In the rows, zero is written as 128.
A single turn carries every row of the set below to another of its rows. Some are shown first; where does it send the rows asked next?
Q611: [173  94 161 135 111 109 111 125 124 154 151 142 118  85 128 130 150  84
 146 149 146 119 132  86 128 150]
Q725: [113 145 111 108 148 111 161 141 140  67 131 115 119  91 141 128 117 112
 118 132 121 102 133  91 121 146]
Q728: [119 143  96 142 125 138 111  95  95 127 140 109 147 140 155 128  92 155
 101 120 138 101 112 123  82 101]
Q158: [123  99 124 106 127 140 120 119 127 123 144 106 167  76 125 104 150 117
 132 107 172 132  95 161 107 109]
Q899: [116 126 139 112 121 128 125 119 156 138 128 153  95  88 194  83 136 145
 132 126 145 156 112 134 120 124]
Q548: [139 148 137 115 129  77 121 135 118 105 140 121 126  77 143 111 154  93
 129 135 133 135 141  71 142 155]
Q146: [143  93 157 166 133 141  95 127 106 156 117 126 145 114 142 144  75 136
 149 118 139 115 151 109 155 117]
Q117: [172  77 129 123 131 124 121 136 160 146 156 156 125 109 134 145 143  90
 146 153 132  88 137 149  96 116]
Q324: [133  74 151  93 129 126 141 114 117 113 143 136 138 128 140 106 145 172
 157 148 148 139 101 102 131 106]
Q273: [180 138  94 139 151 149  89 108 104 134  87 103 130 106 142 149 103 130
 152 141 116 110 103 159  93 155]
Q937: [145 145 129 130  64 126  91  98 154 141 142  97 148 125 132 134 132 159
 113 132 111 144 116 101 163 123]
Q618: [145  62 122 126 132 132 130 156 106 150 114 189 106 130 128 132 142 117
 143 135 145 129 156 128 134 148]
Q918: [133 109  97  89 156 144 146 151 168 114 141 115 112 117 149 150 121 104
 120 154 127  83 131 132  92 129]
Q559: [147 147 103 114 109 116 108 114 120 148 143 136 117 170 137 151 118 153
 131 123 160 135 118 143  82  87]
Q383: [ 85 154 131 145 133 120 107 146 122  98 132 135 117 127 114 146  98 123
 151  72 119 123 141 133 144 118]
Q791: [132 145 152 142 105 117  80 153 121 128  85 150 140  99 118 156 135 155
 141 140 135 121  82 138 125 176]
Q151: [137 115 124 110 162 138 121  99 178 133 131 118 116 137  94  78 124 123
 112 128 151 147  96 111 108 125]
Q992: [130 118 129 128 122 133 112 162 132 154 126 158  90 110 118 113 171  94
 125 113 131 161 141 111 152 177]
Q348: [107 151 140 123 151  99  65 161 112 165 123 123 123 139 147 124 107 127
 133 119 142 148 152 101 149 123]
Q225: [127 168 124 161 118 118 102  97 143 119 145 105 173 123 152 100 119 162
  91 123 105 121 119 111 123 107]
Q277: [123 174 120 140 113 172 124 145 134 140 123 149 136 105 151 122 151  91
 104 163  91 113  97 151 101 124]
Q154: [118 151 128 118 111 132  74 141 111 109 117 118 128 119 141 144 156 157
 152 149  70 115  90 127 134 172]
Q185: [122 134 129 113 147 177 114 150 147 140 146  77 109 149 125 167  99 134
 151 106 110 127 125 115 140 121]
Q645: [146 108 107 127 190 174 168 155 129 110 125 102 140 116 135 112 142 132
 115 123 111 127 139 111 130 153]
Q519: [111  90  89  98 106 126 107  72 132 105 125 131 106 112 133  85 115 111
 138 120 114 131 127 133 142 125]
Q530: [194 174 135 139 138 143 148 130 111 153  95 143 127 120 128 126 132 102
 122 175 143 155 104 111 107 119]
Q927: [157 167 124 153 161 143  99 117 133 101 110 124 118 118 145 125 130 152
 152 136  64 113  95 141 101 154]
Q983: [150  85  96 121 174 150 142 168 116 141 117 141 144 110 163 122 143 120
 125 131 141 122 158 160 110 132]
Q390: [181 131 116 123 141  98  78 138 113 135  75 139 149 134 109 150 124 146
 158 162 142 127 105 151 110 147]
Q919: [166 130 105 134 113 160 131 100  76 118 126 138 141 131 118 132 139  87
 151 170  85 109 113 131 114 103]
Q902: [140 157 104 116  80 124 133 141  90 117  81 139 163  84 134 143 136  97
 123 164 138 136 118 145 144 123]
Q288: [125 147 126 112 105 142 144 144 128 111  98 156 139 148 114 135 131 132
 108 196  94 117 100  97 140 130]
Q254: [160 130 138 146 158 137 100 151 160 149 139 111 157 122 148 143 115 131
 159 106 112 130 156 167 144  85]
Q633: [128 122 108 130 142 145 139 146 123  95 136 117 133  98 109 106 170 102
 131  99  92 145 146 114 165 164]
Q384: [156 144 128 136  53 119 109 107 148 144 136 140 119 127 121 164 124 147
 136 108 155 144 111 142 130 107]

Q273 turns into Q390
Q158 turns into Q324
Where do these go?
Q992 turns into Q633
Q146 turns into Q348
Q559 turns into Q384
Q902 turns into Q288
Q918 turns into Q117

